[[ 14.5  13.7]
 [-25.7 -34.8]
 [-39.3 -50.2]
 [-30.5   8.0]
 [-35.7 -56.9]]
:
[[ 14.5 -25.7 -39.3 -30.5 -35.7]
 [ 13.7 -34.8 -50.2   8.0 -56.9]]

[[  3.9 -47.6 -21.9 -41.5 -44.4  49.7  -2.8]
 [ 27.6 -48.7 -10.2 -19.2  24.4 -13.7 -60.3]
 [-44.3  -0.5  -2.4 -15.4 -59.4  30.9  46.4]
 [-63.8  28.2  -0.1   9.7 -43.2   3.7  40.7]
 [-49.8 -30.3 -28.3  -7.9 -11.2 -28.2 -58.8]
 [-21.5 -21.5   6.4   9.3  26.6 -66.9 -50.1]
 [ 48.3  20.9  48.6  12.2  31.5 -15.7  50.0]
 [-34.6  -5.7   3.0  11.9  22.1 -66.5 -45.8]
 [ 11.7  65.6 -12.5  44.5  46.8  -9.2 -12.9]
 [-33.3 -36.8  36.6 -23.4 -41.8 -25.4  41.6]
 [-52.6  50.4   3.9  36.2   5.9 -44.1   0.3]
 [ 33.5 -20.6  60.4  -5.0  12.3 -31.9  48.7]]
:
[[  3.9  27.6 -44.3 -63.8 -49.8 -21.5  48.3 -34.6  11.7 -33.3 -52.6  33.5]
 [-47.6 -48.7  -0.5  28.2 -30.3 -21.5  20.9  -5.7  65.6 -36.8  50.4 -20.6]
 [-21.9 -10.2  -2.4  -0.1 -28.3   6.4  48.6   3.0 -12.5  36.6   3.9  60.4]
 [-41.5 -19.2 -15.4   9.7  -7.9   9.3  12.2  11.9  44.5 -23.4  36.2  -5.0]
 [-44.4  24.4 -59.4 -43.2 -11.2  26.6  31.5  22.1  46.8 -41.8   5.9  12.3]
 [ 49.7 -13.7  30.9   3.7 -28.2 -66.9 -15.7 -66.5  -9.2 -25.4 -44.1 -31.9]
 [ -2.8 -60.3  46.4  40.7 -58.8 -50.1  50.0 -45.8 -12.9  41.6   0.3  48.7]]

[[ -5.9 -32.4   4.7 -30.6  -5.4 -56.4 -43.0   1.5 -50.3 -30.9]
 [-13.5 -50.3  -7.0 -49.9 -28.1 -39.5 -44.2  -8.9 -50.5  -2.7]]
:
[[ -5.9 -13.5]
 [-32.4 -50.3]
 [  4.7  -7.0]
 [-30.6 -49.9]
 [ -5.4 -28.1]
 [-56.4 -39.5]
 [-43.0 -44.2]
 [  1.5  -8.9]
 [-50.3 -50.5]
 [-30.9  -2.7]]

[[ 23.2  16.6  -4.6   4.1  -9.0  18.9  24.8 -25.2 -17.5   0.4  13.7]
 [-13.0  -9.9  -6.7 -10.8  -4.9  -8.2 -21.8  30.5  15.0  11.7   9.7]
 [-17.5  -1.6  -7.7   9.3 -32.5   5.0 -10.4 -12.2  -1.9 -24.9   0.8]
 [-38.0  37.3   4.4  36.7 -50.1  17.7 -12.5 -38.0 -16.8 -49.4  27.8]
 [ 15.7 -50.6 -11.9 -34.5   6.6  -5.8 -11.2   1.0  26.7   4.0 -62.6]
 [ 15.6   0.7  -5.5 -20.9  -1.1   8.3  11.4 -46.1  -7.3 -17.7 -28.1]]
:
[[ 23.2 -13.0 -17.5 -38.0  15.7  15.6]
 [ 16.6  -9.9  -1.6  37.3 -50.6   0.7]
 [ -4.6  -6.7  -7.7   4.4 -11.9  -5.5]
 [  4.1 -10.8   9.3  36.7 -34.5 -20.9]
 [ -9.0  -4.9 -32.5 -50.1   6.6  -1.1]
 [ 18.9  -8.2   5.0  17.7  -5.8   8.3]
 [ 24.8 -21.8 -10.4 -12.5 -11.2  11.4]
 [-25.2  30.5 -12.2 -38.0   1.0 -46.1]
 [-17.5  15.0  -1.9 -16.8  26.7  -7.3]
 [  0.4  11.7 -24.9 -49.4   4.0 -17.7]
 [ 13.7   9.7   0.8  27.8 -62.6 -28.1]]

[[  5.3  17.4   8.0   7.4 -15.1]
 [-49.5 -57.9 -68.8 -15.9  63.4]
 [ 22.7 -19.9  13.4   0.5   7.8]]
:
[[  5.3 -49.5  22.7]
 [ 17.4 -57.9 -19.9]
 [  8.0 -68.8  13.4]
 [  7.4 -15.9   0.5]
 [-15.1  63.4   7.8]]

[[-19.3 -30.1 -30.4 -15.7 -66.0  57.5  23.3  -2.8 -23.6  30.5 -53.3  18.6
  -31.9]
 [ -6.4   7.3 -25.9  -6.5  13.0  -4.4  -9.3 -11.0  -2.7   0.8  -5.4  11.8
   -1.1]
 [  6.6  -3.4   6.1  20.4 -30.9  -0.3  -5.4   6.3  -5.9   6.4 -15.2   4.7
  -11.9]]
:
[[-19.3  -6.4   6.6]
 [-30.1   7.3  -3.4]
 [-30.4 -25.9   6.1]
 [-15.7  -6.5  20.4]
 [-66.0  13.0 -30.9]
 [ 57.5  -4.4  -0.3]
 [ 23.3  -9.3  -5.4]
 [ -2.8 -11.0   6.3]
 [-23.6  -2.7  -5.9]
 [ 30.5   0.8   6.4]
 [-53.3  -5.4 -15.2]
 [ 18.6  11.8   4.7]
 [-31.9  -1.1 -11.9]]

[[ 31.2  13.0  12.0  24.2  46.2 -10.1  31.2  31.0   3.4  50.6  32.4  17.1
   23.8]
 [ 31.1  14.9  56.8  22.7  22.5 -28.0  33.2  30.1  28.7  29.1  20.7  -0.1
   10.0]
 [  4.6   1.5  34.6   7.4  18.4 -18.1   5.5   1.7  11.4  18.8  11.9  29.1
    1.5]
 [  4.1 -10.2   2.7 -13.6 -21.5  16.0  39.8  -2.3  -6.4   2.5  -1.6 -24.5
    8.0]
 [ 24.2  40.9   3.2  26.2   5.0  14.9   8.0  57.1  17.8  27.4  24.9  -9.7
   -4.3]
 [ 14.9   3.0 -31.7  -4.5   5.6  27.2  11.0   8.7 -17.1   9.1   0.2  -9.2
   44.0]
 [-17.0  16.8 -45.4 -18.7  43.6   4.7   2.6  21.0 -33.6  24.2  16.5   0.4
   16.9]]
:
[[ 31.2  31.1   4.6   4.1  24.2  14.9 -17.0]
 [ 13.0  14.9   1.5 -10.2  40.9   3.0  16.8]
 [ 12.0  56.8  34.6   2.7   3.2 -31.7 -45.4]
 [ 24.2  22.7   7.4 -13.6  26.2  -4.5 -18.7]
 [ 46.2  22.5  18.4 -21.5   5.0   5.6  43.6]
 [-10.1 -28.0 -18.1  16.0  14.9  27.2   4.7]
 [ 31.2  33.2   5.5  39.8   8.0  11.0   2.6]
 [ 31.0  30.1   1.7  -2.3  57.1   8.7  21.0]
 [  3.4  28.7  11.4  -6.4  17.8 -17.1 -33.6]
 [ 50.6  29.1  18.8   2.5  27.4   9.1  24.2]
 [ 32.4  20.7  11.9  -1.6  24.9   0.2  16.5]
 [ 17.1  -0.1  29.1 -24.5  -9.7  -9.2   0.4]
 [ 23.8  10.0   1.5   8.0  -4.3  44.0  16.9]]

[[ 76.2 -78.9]
 [ -0.9 -41.2]
 [-38.7  56.2]
 [ 19.9  58.5]
 [ 63.7 -69.4]]
:
[[ 76.2  -0.9 -38.7  19.9  63.7]
 [-78.9 -41.2  56.2  58.5 -69.4]]
